In the data rows, 128 means zero.
Every row has a hidden score. In each pair, how much higher is the second row's than the first's? 20 means about the same, 40 much higher and 0 much lower. The score is a weighted sum of the row's numbers plus the product of two more (or one squared), each taken from its middle value.
[162 124 137 157 145 149 147 114 107  81 157 113 106 159 166 152  94 140 115 110]
[112  96 127 104 157 126 107 137 106 140 133 158 140 120 137 135 126 108 122 115] ~ 10
[117  98 134 143 154 120 160  93 158 133 135 157 138 109 127 131 122 109 156 105]
[103 173 114 107  95 147 113 130 139 146 121  99 118 121  93 140 140 109 152 129] ~ 11
[124 115 133 132 105 137 100 112 154 104 152 107  94 116  99 136  97 139  98  88]
[160 132 117 121 106 136 115 106 157 158 115 108 146 114 159 122 145 112  99 164] ~ 25
[164  95 120 106 157 126 116 122 106 142 129 137  98 121  99 138 145 165 122 131]
[ 99  99 117 140 154 140 164  96 158 153 113  98 133 119  90 133 147 112 156 137] ~ 13
[126 100 125 144 152 141 165  96 159 115 151 103 102 100  89 135 114 111 151 107]
[168  95 121 110 154 139 105 135 102 101 154 149  86 124 165 149  92 156 121  92] ~ 26
[156 146 126  98 105 137 104 152 100 147 123 126 117 121 160 142 129 132 157 146]
[105 154 122 171 110 135 132 123 148 152 124 100 122 113  89 133 123 117 124 129] ~ 15
[115  97 130 105 155 130 112 128 107 143 128 157 133 116 127 135 121 111 123 118]
[120  96 116 146 155 122 159  94 154 125 143 159 124 130 139 141 116 114 158 102] ~ 37
[122 100 124 136 153 132 159  99 156 135 136 155 133 116 143 130 107 110 157 102]
[118 147 114  97 107 139 107 154  99 132 137 156 133 118 139 138 117 105 156 113] ~ 14
[154 155 122 172 109 114 126 120 147 102 123 129 120 168 161 118 143 134 123 151]
[159 172 139 110  96 112 115 126 147 100 123 129 130 165 157 105 152 144 152 148] ~ 24
[116 173 129 109  95 116 125 128 144  97 138 152 134 161 128 103 150 108 147 118]
[117 171 134 111  96 105 119 118 129  95 113 158 131 155 135 104 146 113 154 115] ~ 20
[165  97 121 147 154 112 163  93 156  90 143 139 102 162 160 112 125 139 155 124]
[125 121 120 103 112 117 110 135  98 126 144 164 109 123 117 143 121 122 157 112] ~ 10
[107 151 122 171 113 117 113 134 141 149 119 155 150 127 146 134 134 106 135 113]
[164 172 117 109  95 132 109 136 129 119 141 132 104 125 166 139 102 144 152 105] ~ 24
[102 153 125 172 109 117 125 109 145 161 112 149 156 125 116 134 152 105 132 159]
[118  97 129 104 156 131 108 140 108 130 143 103 102 109  94 134 105 114 118 103] ~ 11
[128 151 142 172 106 113 142 110 151 134 138 115 109  95  87 114 136 107 117 126]
[109 142 128 134 148 148 162 170 104 145 130 153 151 121 145 132 135 101  95 123] ~ 16
[115 153 139 170 110 113 114 122 143  98 117 155 143 168 137 113 145 106 127 115]
[109 144 135 153 146 138 144 121 123 152 113  92 156 108 141 130 125 142 114 173] ~ 16
[158 144 145  97 108 104 106 151 105 113 113 112 112 160  98 109 156 161 156 153]
[113 122 132 156 150 118 144 114 109 141 127 155 146 111 141 129 126 109 120 102] ~ 33
[106 104 138 113 155 134 154 111 159 151 113  92 159 108 151 116 137 149 156 170]
[164  98 144 102 157 104 109 142 106  96 107 120 103 141 106  95 146 168 120 108] ~ 19
[168  96 121 103 155 123 113 135 109 129 141 115  96 105 110 139 110 161 116 117]
[107 111 126 134 106 112 104 106 155  97 137 103 108 167  92 112 136 120  99 110] ~ 22
[120 118 131 159 149 136 148 114 113 130 139 158 132 109 142 138 109 104 112 115]
[114 148 124  96 110 139 105 158 101 142 136 155 145 116 138 129 133 102 156 130] ~ 15
[164 101 126 142 152 134 162  96 158 149 125 115  99 116 107 140 126 163 158 122]
[167 152 122 172 104 133 112 135 133 117 149 141  93 121 164 144  96 155 128  93] ~ 26
[163 149 121  98 106 137 106 155  99 136 136 132 109 119 162 137 120 138 157 126]
[161 101 119 134 153 139 160  97 158 147 120 105 113 115 111 135 131 160 156 137] ~ 17
[154 100 152 101 156 146 117 137 120  99 137 113 153 153 155 133 144 111 121 168]
[107 130 133 137 149 129 163 168 104 151 122 152 154 116 137 128 135 103  96 138] ~ 25
[107 124 128 123 103 141 104 108 156 146 124 149 146 115 142 134 112 106  99 118]
[110 125 128 122 105 138 109 107 158 154 117 152 153 110 126 126 129 100  99 146] ~ 14
[118 173 129 109  95 124 114 132 143 137 133 154 135 111 136 132 117 106 151 114]
[144 145 122 100 105 129  99 158  95  81 157 162  92 168 155 120  93 142 157  82] ~ 16
[108 119 150 141 149 137 164 164 103  83 154 105 121 156  90 143 112 134  95 101]
[107 128 134  98 111 107 104 147  99 141 122 160 143 117 122 136 138 119 157 113] ~ 26
[100 100 122 136 155 130 155 104 158 107 121  95 130 169 103 118 135 103 158 130]
[160 120 139 128 107 133 104 109 157 154 115 118 107 117 108 125 125 164 100 132] ~ 25
[157 173 140 105  96 107 129 131 149 112  98 110 144 124 158  94 157 116 149 161]
[165  98 129 147 152 133 161  95 158 142 131 125  94 113 107 141 110 165 157 109] ~ 15
[159 118 129 124 105 113 107 104 156 145 115 127 131 111 159 134 126 141  99 132]
[111 173 124 105  95 134 113 140 141 136 133 101 110 112  95 125 121 114 151 105] ~ 16
[166 122 142 130 103 157 101 114 154  81 161 132  97 162 168 153  94 138  99 102]
[156 138 135 151 148 118 150 121 118 155 107 108 156 102 161 115 140 117 119 154] ~ 27
[131 154 132  96 107 122 114 154 102 122 140 161 149  99 116 120 146 101 152 115]
[117 126 143 145 151 106 166 165 107  99 130 158 149 155 113 101 158 104  94 143] ~ 19
[109 124 121 144 139 121 164 162 101 130 117 155 142 110 139 146 103 109  95 103]
[166 121 120 148 147 116 167 162 100 143 124 122  99 118 101 136 118 168  97 116] ~ 25
[156  96 140 102 157  94 119 123 112 130  93 110 142 140  97  98 163 158 127 164]
[145 110 120 144 105 135 109 104 154 107 156 162  96 111 139 140  98 113  98  96] ~ 19
[141 153 118 172 106 141 116 123 136 124 149 102  98 120 132 140 104 165 127 155]
[119 111 114 160 148 105 153 100 103  92 134  98 112 169 119 120 143 167 125 161] ~ 24
[113 152 123 170 109 120 119 131 143 143 125 154 145 118 137 143 119 106 128 117]
[112 145 127  97 108 106 105 154  99  98 122 157 143 165 131 111 151 107 157 119] ~ 16
[104  98 118 141 155 133 161  94 155 146 122 100 127 124  94 143 122 115 158 115]
[104 126 134 120 107 138 106 112 159 162 112  94 151 119 124 121 156 151 100 178] ~ 20
[165 138 112 157 150 139 153 117 105 140 126 125 122 120 163 124 137 134 117 138]
[167 126 121 157 146 132 140 117 107 126 134 116 100 119 129 135 110 166 120  97] ~ 20
[110 120 149 156 154 114 148 113 123 149 128 154 162 106 121 111 149 104 113 143]
[166  97 109 149 152 145 160  93 152 113 151 126  93 133 165 150  99 154 157 102] ~ 30
[124  97 121 104 154 126 104 145 102  85 149 107  93 167 100 119 107 134 120  88]
[109 123 128 159 148 133 149 116 116 150 122 156 144 114 136 139 131 103 116 127] ~ 31
[105 172 137 105  97 107 114 132 143 103 118 102 140 162  91 104 154 115 152 115]
[125 117 116 159 148 139 151 111 109 135 140  95 111 116 140 137 103 160 118 166] ~ 14
[115 102 141 100 155 117 107 150 110  99 107  94 137 139 142  98 139 153 117 169]
[115  97 126 103 156 120 110 134 105 135 128 158 138 114 137 134 113 113 121 105] ~ 22
[164 100 148 136 154 110 161  95 160 151 115 118 114 101 102 122 131 164 156 123]
[111 124 120 157 148 131 150 109 108 143 121 155 145 124 144 138 125 109 118 116] ~ 13
[111 131 132 156 147 138 141 127 114 137 129 157 142 110 149 133 115 102 114 106]
[111 151 130  95 108 133 102 161 101 140 128 154 153 109 140 124 128 103 155 114] ~ 17
[166 155 138 171 109 123 115 134 151 128 135 119 106 104 109 126 130 163 117 115]
[105 128 143 136 153 101 164 167 104 115  98 152 162 150 127  96 162 104  97 154] ~ 15
[165  98 127 102 156 130 113 137 109 146 127 116 105 110 105 129 133 162 118 131]
[121 123 129 158 148 123 149 110 107 133 137 157 133 109 138 133 108 115 117 101] ~ 31
[107 171 133 114  96 128 116 123 144 143 128 160 143 119 122 138 142 108 151 130]
[122  97 121 145 154 131 159  95 153 108 150 104  99 121  95 138  98 141 157  90] ~ 23
[163 120 128 124 107 125 104 109 155 134 133 130 118 113 163 130 117 136  99 127]
[109 118 132 129 105 130 105 107 157 142 128 157 140 111 136 133 116 107  98 114] ~ 17
[166 126 140 140 145 100 161 167 100  90 108 116  97 143 118 102 114 169  96  94]
[159 126 117 158 150 147 145 117 109 145 136 119 122 130 164 133 138 137 118 144] ~ 23
[116 100 124 103 154 133 118 134 110 150 123 157 145 108 124 134 139 100 119 137]
[148 139 106  99 104 149  97 159  94  89 160 159  91 141 162 152  85 143 157  79] ~ 26
[114 115 128 130 104 138 103 108 156 132 137 157 120 119 145 144 104 108  99 102]
[111  97 117 143 155 116 164  92 155 152 117  94 142 122 125 134 127 162 158 171] ~ 19
[118 140 141  97 110  98 104 155 100  94 110  99 127 136 129 101 143 158 156 168]
[128 131 125 118 103 142 100 121 153 112 145 154 125 110 156 131  95 114  98  90] ~ 23
[163  99 136 137 157 147 162  96 156  85 158 130 127 160 159 143 123 127 157 143]
[111 123 131 158 148 127 142 113 111 146 119 157 142 117 145 134 115 106 119 113] ~ 15
[109 150 121  97 105 128 104 153  98 145 115 158 145 127 140 141 127 109 158 110]
[117 102 112 131 153 140 161  97 155 127 136 152 145 117 143 131 120 107 156 106] ~ 22
[113 113 112 159 149 134 145 108 108 135 139 158 130 128 142 146 118 108 120 108]
[108 119 138 160 146 157 143 110 108  84 156 100 102 164  96 151 105 120 123  99] ~ 12
[168 154 116  96 103 139 103 158  96 129 132 111  94 126 125 139 100 168 158  93]
[165 147 122  97 108 129 106 153  99 144 128 114 103 119 108 134 128 164 157 123] ~ 20
[126 149 138  96 106 105 107 155  98 131 124 158 143 102 130 122 107 117 157  94]
[119 174 135 105  96 122 111 145 147  90 144 102 114 158  98 107 121 105 145 108] ~ 18
[125 125 127 160 148 141 149 113 112 117 144 160 112 112 137 134 119 106 113 104]
[168 120 140 130 104 109 105 110 156  94 119 112  94 139 115 101 126 165  99 109] ~ 16
[158 125 149 141 146 102 160 168 107  99 103 113 106 139 111 102 141 163  95 121]
[111  99 121 143 153 142 159  95 155 146 127 152 135 130 143 137 114 113 158 113] ~ 11
[106 147 138  95 112 110 113 151 104 155 113 155 164 101 114 117 158  97 155 160]
[167 101 130 143 151 131 162  95 155 124 135 132 102 110 162 132 101 150 157 100] ~ 34
[165 103 127  97 154 143 102 159 108 132 129 104 107 105 141 127 100 160 113 101]
[107 115 124 160 150 107 147 104 108 103 123 102 110 168  92 115 138 125 133 106] ~ 26
[129 159 117 171 104 147 121 143 152 110 149 100 105  99  95 135 105 100 111 108]
[163 150 135  98 104 113 107 154 101  99 107 110 100 145 110 105 140 161 156 140] ~ 22
[160 173 131 107  94 130 109 138 139 151 122 125 111 126 164 144 112 131 154 122]
[119 101 121 136 154 146 161  99 158 134 138  99 131 115 138 133 133 153 154 171] ~ 9
[102  99 124  99 158 145 103 151 108 151 125 151 160 129 149 122 145 101 120 141]
[164 118 127 117 107 121 104 112 155 140 126 114 110 114 113 127 137 164  99 113] ~ 34
[131 150 140  98 105 112 110 153 103  92 140 105 108 154 113 111 145 154 153 168]
[111 174 130 102  96 131 112 146 149 139 130 102 140 101  95 121 128 104 148 121] ~ 21
[109 118 107 102 111 106 106 139  96  93 136 110 101 173  92 136 140 134 159 108]
[118 173 126 107  96 138 122 134 146 140 132 157 145 107 136 126 121 101 149 113] ~ 24
[109 118 118 132 104 138 107 104 156 142 129 152 138 118 138 142 121 106  99 125]
[129 147 121 172 109 126 120 118 143 127 148 161 113 114 125 142 116 107 120 109] ~ 23
[ 95 124 126 155 152 120 159 112 117 166  99  95 161 120  87 131 158 102 125 166]
[101  96 131 105 154 127 105 131 109 150 116  99 113 122  94 149 109 116 127 111] ~ 13
[161 149 119  96 106 135 105 157  99 152 120 107 105 122 114 135 126 163 157 131]
[146  98 131  99 158 121 113 144 116 159 109 110 158 108 157 117 158 115 117 167] ~ 27
[108 122 131 159 149 126 146 120 114 100 129 102 121 166  95 114 150 105 119 126]
[159  98 131 101 157 135 106 144 108 140 128 125 134 115 163 125 133 135 117 137] ~ 22
[110 147 123  96 108 135 103 157  98 138 129 155 144 125 142 133 124 113 157 105]
[157 173 145 104  96 147 113 124 144  95 135 108 137 159 110 147 139 162 152 155] ~ 11
[106 119 120 122 105 130 103 110 154 146 120 153 147 128 145 138 122 110 101 110]
[113 172 122 112  94 114 137 109 140 148 124 158 138 115 116 137 130 111 152 123] ~ 23
[109  98 136 104 155 129 113 132 115 148 122 156 146 105 122 132 127 102 115 137]
[161 106 145  95 156 106 104 158 113 100  98 112 141 122 121  93 160 153 113 128] ~ 25
[109 145 128  98 106 126 108 151 101 147 126 101 116 109  91 134 120 110 156 125]
[162 134 119 141 148 128 165 168 101 143 126 123 121 121 162 131 126 142  97 130] ~ 36
[110 103 121 133 155 138 164  96 158 154 122 155 157 116 123 126 150  99 156 148]
[107 155 127  94 109 142 104 161 101 147 122  96 146 109  96 121 138 104 155 129] ~ 26
[110 116 127 122 112 128 105 111 156 141 127 156 154 117 134 122 146 104  99 133]
[129  98 118 146 154 116 165  94 157  89 150 108 100 162  92 115 141 107 155 110] ~ 19
[107  97 134 103 155 117 106 140 107  93 131 102 111 165  95 115 130 120 120 102]
[106 103 145 129 155 113 163  99 160 107 104 153 158 137 127  94 160  98 155 153] ~ 22
[166  99 141 143 154 108 160  95 158  97 128 114 105 165 108 111 140 164 157 117]
[104 132 122 157 147 138 148 113 115 149 118  98 140 111  94 135 122 104 118 132] ~ 10
[108 121 133 157 151 113 155 108 129 160 116 154 160 104 127 120 147  97 117 157]
[110 152 123 171 107 111 116 134 143  95 125 100 125 164 134 109 145 159 120 166] ~ 14
[165 119 152 146 149  94 164 165 106  93 109 143 111 115 158  97 125 135  95 127]
[115 147 136  96 108 105 103 156  98  89 133 105 117 161  94 106 129 132 156  94] ~ 23
[116  99 129 140 154 129 161  93 155 143 132 156 140 121 130 132 122 112 158 107]
[107 132 133 154 150 103 150 113 114 103 110 100 144 160  92 106 153 109 115 115] ~ 23
[114 151 124 172 108 121 138 115 152 149 120 157 147 107 110 130 149  97 120 156]
[102 100 121 135 154 127 162  95 156 155 115  98 140 116  93 131 135 118 157 122] ~ 22
[113  99 125 102 155 149 101 153 105 116 147 103 101 124 102 138 107 123 117  92]
[102 150 122  96 106 128 113 151 100 158 106  99 143 116  88 133 146 108 158 146] ~ 23
[113 104 120 127 153 150 151 110 156 126 141 154 145 128 158 138 111 103 155 102]
[103 122 119 160 150 107 157 103 113 107 131 100 134 166  86 107 158 114 116 135] ~ 26
[105 145 111  97 107 111 106 153  96 106 114  99 118 171  96 120 143 133 160 103]
[115 153 136 171 107 135 112 129 144 119 133 157 131 115 147 143  97 112 122  98] ~ 22
[161 101 125 134 155 133 161  97 157 134 133 127 128 114 163 132 128 132 155 135]
[159 155 127 171 110 135 121 127 147 156 111 114 114 122 107 120 138 164 126 144] ~ 2
[107  97 121 145 155 124 165  92 158 158 114  96 139 123 112 134 146 158 158 178]
[107 120 125 123 106 119 109 103 156 151 114 155 154 113 132 129 140 106 100 133] ~ 26
[107  97 130 143 155 110 159  96 155  94 129 100 114 167  97 109 130 128 157  97]
[106 122 128 139 149 105 164 167 101 100 119 100 131 166  94 110 148 118  97 111] ~ 23
[117 153 140 124 143 146 162 171 110 146 129 147 155 102 146 121 122  96  94 128]
[150  98 131 142 156 113 163  93 159 158 105 134 145 116 150 130 156 125 157 162] ~ 21
[123 100 119 139 153 131 163  99 156  90 142 156 122 164 137 111 140 109 154 102]
[117 123 133 126 105 134 107 108 158 143 135  97 123 109 118 129 136 158  98 171] ~ 22
[165 172 123 108  95 124 110 129 132 133 130 116  99 121 116 141 110 167 153 105]
[106 150 119 173 103 139 112 117 142 143 129 155 112 139 142 147  99 127 131 104] ~ 12
[105 140 134 130 145 131 162 169 105 151 112 149 156 112 140 127 138 102  96 125]
[113 145 123  96 108 128 106 157 100 143 134 149 144 110 136 130 120 105 157 122] ~ 14
[115 123 123 145 150 127 166 165 103 144 130 158 144 115 128 135 139 104  96 133]
[161 124 130 117 108 136 102 117 157 148 123 112 115 114 113 122 138 164  98 130] ~ 17
[109  97 126 103 156 128 110 124 106 148 124 151 148 126 130 136 132 112 128 121]
[108 108 121 131 109 113 109 103 155 133 133 104 112 112  88 127 136 129  99 108] ~ 28
[123 146 115 172 106 122 112 126 129 121 142  99 105 123 143 142  97 166 131 148]
[160 125 157 159 150 149 144 115 115  89 151 135 117 157 158 139 108 137 120 140] ~ 17
[162 146 128  95 113 117 107 156 101 152 117 113 125 110 107 126 143 159 156 151]
[101  99 124 140 156 148 161  97 158 155 127  99 136 124  90 125 148 110 156 145] ~ 14
[161 112 134 133 107 105 110 101 157  99 126 131 118 163 155 108 148 141  99 145]
[113 122 109 157 150 114 152 115 104 107 116  94 133 168 142 111 140 161 130 169] ~ 9
[108 118 134 156 151 121 147 120 113 143 127 154 152 113 140 122 139 103 115 129]
[105  98 130 101 156 115 108 142 107  99 124 100 130 164  93 107 147 115 120 112] ~ 10
[164 134 135 155 145 133 147 120 126 129 129 122 125  99 163 137 111 111 110 138]
[ 93 117 149 116 110 127 119 101 161 117 115  95 167 145  83 124 167 100  98 175] ~ 17
[122 116 123 161 144 159 149 107 103  79 162 104  96 162  96 155  93 135 120  94]
[161 122 127 122 104 135 102 109 155 142 129 112 126 120 165 136 114 137 100 126] ~ 37
[117 152 126  98 104 146 107 155 100 142 131  98 119 112 129 134 115 159 156 169]
[152  95 127 103 157 141 102 143 108 145 129 112 122 132 166 142 115 140 121 146] ~ 25
[106 120 117 121 106 134 106 108 154 152 119  94 148 128 134 128 140 161 100 170]
[163 111 133 144 107 155 112 101 155  84 159 136 104 164 158 149 121 136 100 154] ~ 26
[167 139 124  98 115 134 105 156  99 124 144 133 100 114 112 125 119 166 155 115]
[159 134 142 115 103 106 106 115 159 108  97 106 127 131 111 100 152 154  99 148] ~ 19
[153 140 105  99 103 148 100 158  94  90 161 101  86 134 156 152  86 168 157 101]
[165 133 124 158 143 144 138 122 106 142 123 111  94 128 135 145 102 165 128 101] ~ 19
[114 146 128  97 111 144 103 159 101 138 143 155 134 118 139 130 129 103 156 125]
[108  99 120 138 155 139 162  98 158 146 125 151 152 115 142 130 132 101 155 142] ~ 17
[131 122 118 159 147 139 146 114 107 128 146  99 107 121 135 140 114 162 120 158]
[170 142 110 100 106 146 104 154  96 106 154 133  84 131 116 146 101 169 157  93] ~ 14
[105 127 145 158 151 112 157 102 126 162 107 159 160 106 107 123 155  99 122 164]
[125 100 132 139 154 124 165  93 156 142 135 161 150 106 124 122 138 105 156 115] ~ 26
[119 126 123 147 146 143 163 166 102 128 143 157 114 117 140 142 110 110  95 105]
[167 122 144 121 107 121 105 113 159 127 138 127 102  99 106 118 122 162  97 112] ~ 17
[101  97 116 102 156 114 106 137 102 102 116  98 125 171  96 112 142 133 132 105]
[108 157 138 170 106 133 128 136 149 159 108 150 157 111 133 121 144 103 127 148] ~ 26
[112 150 121  97 108 137 106 155  99 145 128 153 149 118 140 131 125 104 156 129]
[113 137 138 151 150 133 139 135 120 137 127  94 151 101 142 118 127 151 110 169] ~ 21
[112 115 116 130 106 125 110 102 154 147 122  98 135 123 124 136 129 162 100 170]
[109 125 118 158 153 152 146 115 108 145 138  97 121 140  93 135 140 113 120 127] ~ 21
[ 93 121 136 119 108 109 126  97 162 174  91  89 171 111  96 117 168 130 101 188]
[ 99 127 145 118 105 140  98 123 160 151 112 149 158 111 150 134 113 101  98 133] ~ 20
[107  98 131 102 155 124 110 138 110 155 118 154 148 116 126 135 142 102 126 135]
[118 144 138 130 148 130 165 169 112 145 125  95 153  98 126 119 138 138  94 175] ~ 28
[128 129 111 147 142 144 158 169  97 101 147 163  99 142 153 147  98 139  97  83]
[160 127 141 158 148 155 146 111 110  85 152 125 126 158 164 145 104 131 115 137] ~ 18
[167 174 120 103  97 102 118 134 135  94 135 117 118 163 104 101 158 162 152 119]
[106 134 119 138 144 138 161 168  99 150 115 150 148 131 148 139 114 115  98 105] ~ 11
[165 145 114 101 105 127 112 149  97  94 141 136  95 168 160 117 123 151 157 121]
[145 121 134 131 102 114 102 112 153  83 135 102  94 143 144 105 106 165  98 126] ~ 24
[163 119 121 132 104 134 105 107 155 136 135 126 106 122 164 140 113 137 100 124]
[152 144 129  97 113 134 109 154 101 156 119 121 139 122 154 123 154 139 156 161] ~ 20
[161  98 133 102 156 114 108 139 107  96 127 129 122 163 163 107 131 139 118 127]
[111 103 140 134 153 127 166  95 160 159 113 151 158 105 117 127 145  98 155 152] ~ 18
[105 156 133  94 105 129 100 163 100  97 120  95 136 164 102 111 132 107 157 103]
[119 153 114  96 108 135 107 157  98 143 127 155 149 119 144 126 124 103 157 118] ~ 12
[113 118 104 159 146 152 136 121 100 127 139 155 113 154 155 146 105 134 131  93]
[112 157 130  94 105 138 103 162 101 146 120 149 154 108 145 127 125 100 156 115] ~ 30
[102 135 143 154 143 135 135 129 119 150 113  95 136 107  96 131 117 109 115 107]
[160 100 127 136 154 145 158  99 157 140 131 122 126 116 163 135 124 124 156 140] ~ 21
[163 173 121 110  94 147 116 117 134 133 135 124 102 125 163 141 105 148 152 114]
[121  97 115 103 156 144 102 144 102 121 143  97 111 137 150 141 106 164 124 155] ~ 7
[163 151 123  96 106 138 104 155  98 148 121 112 103 126 112 136 123 165 158 116]
[116 171 127 107  97 111 109 137 127 112 139 159 139 117 146 132 110 121 151  93] ~ 31
[120 110 123 163 147 105 153  98 107  93 145 112  94 168  89 122 133 130 122  99]
[154 143 129 172 107 102 122 116 145 148 114 129 125 112 158 140 113 150 128 138] ~ 26
[163 130 114 139 144 140 162 169 100 131 139 112 106 125 167 141 104 136  96 114]
[125  99 120 101 156 133 110 147 105 128 138 159 134 111 143 127 119 105 119 104] ~ 4
[112 155 125 172 108 108 141 112 153 100 134 102 132 152  84 103 157 104 111 154]
[100  98 129 101 157 117 113 138 110 115 114  98 145 166  90 106 162 107 120 149] ~ 12
[110 145 126  97 111 126 109 153 100 149 122 155 153 112 127 127 141 105 156 138]
[106 151 129 172 108 116 115 117 134  96 107  98 110 160  97 107 132 120 128 109] ~ 25
[159 154 116 171 105 139 120 130 146 145 125 115 125 115 162 127 136 132 121 138]
[106 113 118 158 151 126 153 112 109 144 132 102 113 119  92 135 140 116 117 121] ~ 19
[164 171 113 111  96 117 128 119 135 145 126 124 105 124  99 137 145 167 154 127]
[112 114 126 132 109 125 111 102 157 148 129 159 154 109 121 122 143 108  98 142] ~ 10
[119 135 122 132 143 119 164 167 101 132 128 153 143 109 136 135 114 106  96 102]
[ 96 151 146 119 148 119 163 170 113 166  95 146 172 108 138 116 157  93  96 165] ~ 21
[155 153 142  94 107 103  99 160  98 111  94 106 126 155 125  98 144 167 159 106]
[158  96 148 104 156 119 133 111 112  92 144 131 138 151 132 140 153 134 121 163] ~ 24
[119 121 134 130 105 135 105 106 156 136 133 157 140 113 136 135 116 106  99 107]
[114 132 132 116 104 127 106 112 157 148 118  95 145 109 128 124 139 156  99 169] ~ 19
[100  94 126 108 155 129 107 119 107 144 120 101 110 130  91 146 114 132 123 113]
[157 127 155 140 148 133 162 165 106  89 142 126 142 157 158 145 119 128  96 146] ~ 35
[115 172 116 108  95 103 117 122 133  93 123 154 149 164 123 115 147 108 152 107]
[162 171 119 118  96 145 112 125 143 142 145 126  92 137 106 145 130 166 152 132] ~ 19
[101 172 121 106  96 134 120 127 143 156 109 155 157 121 120 130 149 104 152 144]
[165 172 119 110  97 143 117 130 144 141 140 122 102 124 107 130 128 164 150 138] ~ 23
[130  97 119 105 157 115 112 136 103  94 139 101 110 168 131 109 140 163 126 164]
[116 150 145  95 110 147 105 158 100  86 151  96 146 157 131 138 123 158 156 170] ~ 3
[107 116 134 121 109 105 123 100 162 157 112 155 162  97 102 124 162  92  97 169]
[107 119 127 158 149 132 144 109 111 144 131 152 145 116 134 131 115 107 117 117] ~ 25
[106 119 125 127 108 118 117 102 158 153 117 156 157 107 114 126 153 100  98 158]
[161 172 111 107  95 141 111 132 126 133 141 123 110 133 166 141 115 138 153 124] ~ 31
[120 173 119 105  95 134 109 143 133 117 141 155 124 117 149 138 107 114 150  96]
[116 102 120 133 152 150 159 100 154 137 135 151 132 122 152 130 105 109 157  99] ~ 16
[117 121 118 157 150 127 152 111 109 139 129 156 151 114 124 131 144 105 117 126]
[110  99 132 141 155 108 162  94 157 104 116  99 135 166 124 106 154 161 157 170] ~ 13
[163 155 122 170 108 125 120 133 141 142 126 128 123 114 162 121 121 131 122 134]
[104 141 125  97 116 127 107 154 101 151 124 155 156 116 130 126 147 103 156 152] ~ 10
[109 172 138 105  97 109 112 136 147 101 121  94 145 164 135 105 151 154 150 174]
[129  99 130 102 156 134 112 139 107 134 141 158 136 112 130 123 134 108 119 109] ~ 18
[121 100 139 137 156 118 163  96 159 141 125  99 144 102 116 116 136 158 155 171]
[168  98 125 102 155 121 112 137 106 131 130 127 100 107 108 132 117 164 118 106] ~ 18
[131 149 120  97 107 122 103 157  97  90 139  98 114 166 146 111 116 162 157 157]
[113 159 129 170 106 141 114 146 148 143 119  95 128 111 139 131 112 157 120 165] ~ 16
[120 116 129 160 149 125 153 103 111 134 127 159 136 112 124 138 126 108 117 112]
[105 149 125  97 107 130 111 152 101 153 120 102 131 110  89 131 142 107 156 141] ~ 15
[111 114 129 132 107 116 117 102 159 152 119 158 152 104 115 127 147  99  98 159]
[121 171 120 118  96 131 121 117 134 142 140 160 112 125 129 142 111 117 153 108] ~ 27
[165 112 112 134 104 121 107 102 152 118 140 140 101 118 163 143 107 146 100 107]
[165 135 124  99 109  98 110 144  97  99 117 128 100 167 102 114 141 169 159 109] ~ 12
[105  99 149 139 154 105 160  96 160 104 100  96 145 136 129 101 150 154 156 174]
[106 146 132  97 111 121 107 152 101 151 115  99 152 114 113 124 153 159 156 174] ~ 12
[108 129 128 157 148 136 141 118 110 143 125 157 146 122 142 139 135 105 118 113]
[111 116 129 125 104 112 102 109 150  88 154  97 125 158 150 135 161 162 102 160] ~ 30
[169 126 126 150 144 114 166 164 104  93 140 135  91 161 104 118 131 162  95 118]
[149 128 138 158 148 156 137 118 107  86 147 121 135 167 165 149 117 144 121 124] ~ 8
[111  97 131 101 156 126 110 138 111 144 125 148 154 106 138 128 118 103 116 128]
[109 132 124  99 115 114 114 141 101 155 120 100 143 116 106 131 156 156 157 179] ~ 22
[151 117 105 146 101 157 100 112 136  89 162 119  80 146 110 151  84 157 100  77]
[107 100 138 100 155 108 107 143 109 100 116 100 133 161  92 108 144 112 119 106] ~ 24
[160  98 120 102 155 130 112 138 106 143 122 125 123 113 162 135 120 130 120 137]
[128 102 122 146 152 140 160 100 155  94 140 100 103 167 144 113 122 162 157 159] ~ 18
